[[ 61  38 -38  -4  27  60  -3  11 -47   0]
 [ 27  70 -14 -11  21  14 -14  20 -40   8]
 [ 33  17  17   1  12 -11 -21  11 -32  12]]
->
[[ 27  70 -14 -11  21  14 -14  20 -40   8]
 [ 61  38 -38  -4  27  60  -3  11 -47   0]
 [ 33  17  17   1  12 -11 -21  11 -32  12]]

[[ -5  53   4 -11 -36 -26  -2  -8  47 -18 -29 -46  25 -47]
 [ -3  26  36  -2 -11 -41   6  -6  50 -20 -30 -48  38 -44]
 [-15  64 -16 -13 -48 -17  -5  -3  48 -18 -22 -42  17 -29]
 [ 33  28 -27  28 -73  24 -27   8 -41  13   4 -36  -5 -10]]
->
[[-15  64 -16 -13 -48 -17  -5  -3  48 -18 -22 -42  17 -29]
 [ -5  53   4 -11 -36 -26  -2  -8  47 -18 -29 -46  25 -47]
 [ 33  28 -27  28 -73  24 -27   8 -41  13   4 -36  -5 -10]
 [ -3  26  36  -2 -11 -41   6  -6  50 -20 -30 -48  38 -44]]

[[-69  31 -66   4 -44]
 [  3 -20  45  14  29]
 [  8 -18  44 -64  50]
 [-67  53 -63 -12 -20]
 [ 32  -1 -13   2  56]
 [ 10 -14  33 -72  39]
 [-76  51 -68  -1 -30]]
->
[[-67  53 -63 -12 -20]
 [-76  51 -68  -1 -30]
 [-69  31 -66   4 -44]
 [ 32  -1 -13   2  56]
 [ 10 -14  33 -72  39]
 [  8 -18  44 -64  50]
 [  3 -20  45  14  29]]

[[  8 -59   6 -37]
 [ 20  26  21  60]
 [-15 -37 -41 -13]
 [ 16 -27  34 -77]
 [ 10 -42  22 -85]
 [ 14 -51  28 -76]
 [ -6 -18 -29  34]
 [-12 -28 -38  13]
 [ 24 -14  47 -53]
 [ 16  34  14  69]]
->
[[ 16  34  14  69]
 [ 20  26  21  60]
 [ 24 -14  47 -53]
 [ -6 -18 -29  34]
 [ 16 -27  34 -77]
 [-12 -28 -38  13]
 [-15 -37 -41 -13]
 [ 10 -42  22 -85]
 [ 14 -51  28 -76]
 [  8 -59   6 -37]]

[[-24 -56]
 [-26  18]
 [-29  51]
 [ 82  13]
 [-38  27]
 [ 68   0]
 [-22 -19]
 [ -1 -61]
 [  2 -15]
 [-30  36]
 [  3 -35]]
->
[[-29  51]
 [-30  36]
 [-38  27]
 [-26  18]
 [ 82  13]
 [ 68   0]
 [  2 -15]
 [-22 -19]
 [  3 -35]
 [-24 -56]
 [ -1 -61]]

[[-27  12 -14 -17  42   7   6 -28  13  -9 -30]
 [-72  45  18 -41  39  12  56  -6   8  27 -16]
 [-24  10 -11 -30  19   5   8 -15  22 -28 -29]
 [  7  -1  -8  -9  -5   8 -11  -7  24 -22  -7]
 [-16  23   0 -15 -13  11  23  12  25  -2  -8]
 [-52  30  -1 -42   1  24  39  12  44  -2 -24]
 [-66  46  10 -32  54  11  48 -17   1  33 -30]
 [-21  16  13 -17 -12  13  27  17  10  11  -2]]
->
[[-66  46  10 -32  54  11  48 -17   1  33 -30]
 [-72  45  18 -41  39  12  56  -6   8  27 -16]
 [-52  30  -1 -42   1  24  39  12  44  -2 -24]
 [-16  23   0 -15 -13  11  23  12  25  -2  -8]
 [-21  16  13 -17 -12  13  27  17  10  11  -2]
 [-27  12 -14 -17  42   7   6 -28  13  -9 -30]
 [-24  10 -11 -30  19   5   8 -15  22 -28 -29]
 [  7  -1  -8  -9  -5   8 -11  -7  24 -22  -7]]
---
[[  6   2 -17 -63]
 [-28  -9   3 -17]
 [-17   4 -22 -74]
 [-27   2  10  -1]
 [ 13  16  21  24]]
->
[[-28  -9   3]
 [-17   4 -22]]

[[-43  54  17  35]
 [  6  42  43 -43]
 [ 58  13  38 -68]
 [  9   6 -83  45]]
->
[[ 6 42 43]
 [58 13 38]]

[[-17  11  -2]
 [ 27  -1  -5]
 [ 78   8   9]
 [ 47  -1 -18]
 [-17   3  -5]]
->
[[27 -1 -5]
 [78  8  9]]

[[  1  -1   0   0   1]
 [-35  61  -3   9  51]
 [  3   0  22 -12   5]]
->
[[-35  61  -3]
 [  3   0  22]]

[[ 14  -9 -21]
 [-25  30 -68]
 [-22  50  39]
 [ -9  27  52]
 [ 31 -30 -22]]
->
[[-25  30 -68]
 [-22  50  39]]

[[-28  10  -6]
 [-16 -84   8]
 [ 50  13 -12]
 [  1  12  -7]
 [ 66  31  76]]
->
[[-16 -84   8]
 [ 50  13 -12]]

[[ -6  -4  -7]
 [-11  35  -2]
 [-34  63   0]
 [  1  42  -1]
 [-22  57   3]]
->
[[-11  35  -2]
 [-34  63   0]]

[[ 30   5 -18  10]
 [  6  31   7  -2]
 [ 74  -3  -2 -10]
 [ -6 -58 -29  -7]]
->
[[ 6 31  7]
 [74 -3 -2]]

[[ 20  47  33  27  46]
 [  6 -31  -2 -31 -14]
 [  9  64  24  52  45]
 [-46 -15 -51  10 -44]
 [ 23 -26  14 -32   2]]
->
[[  6 -31  -2]
 [  9  64  24]]
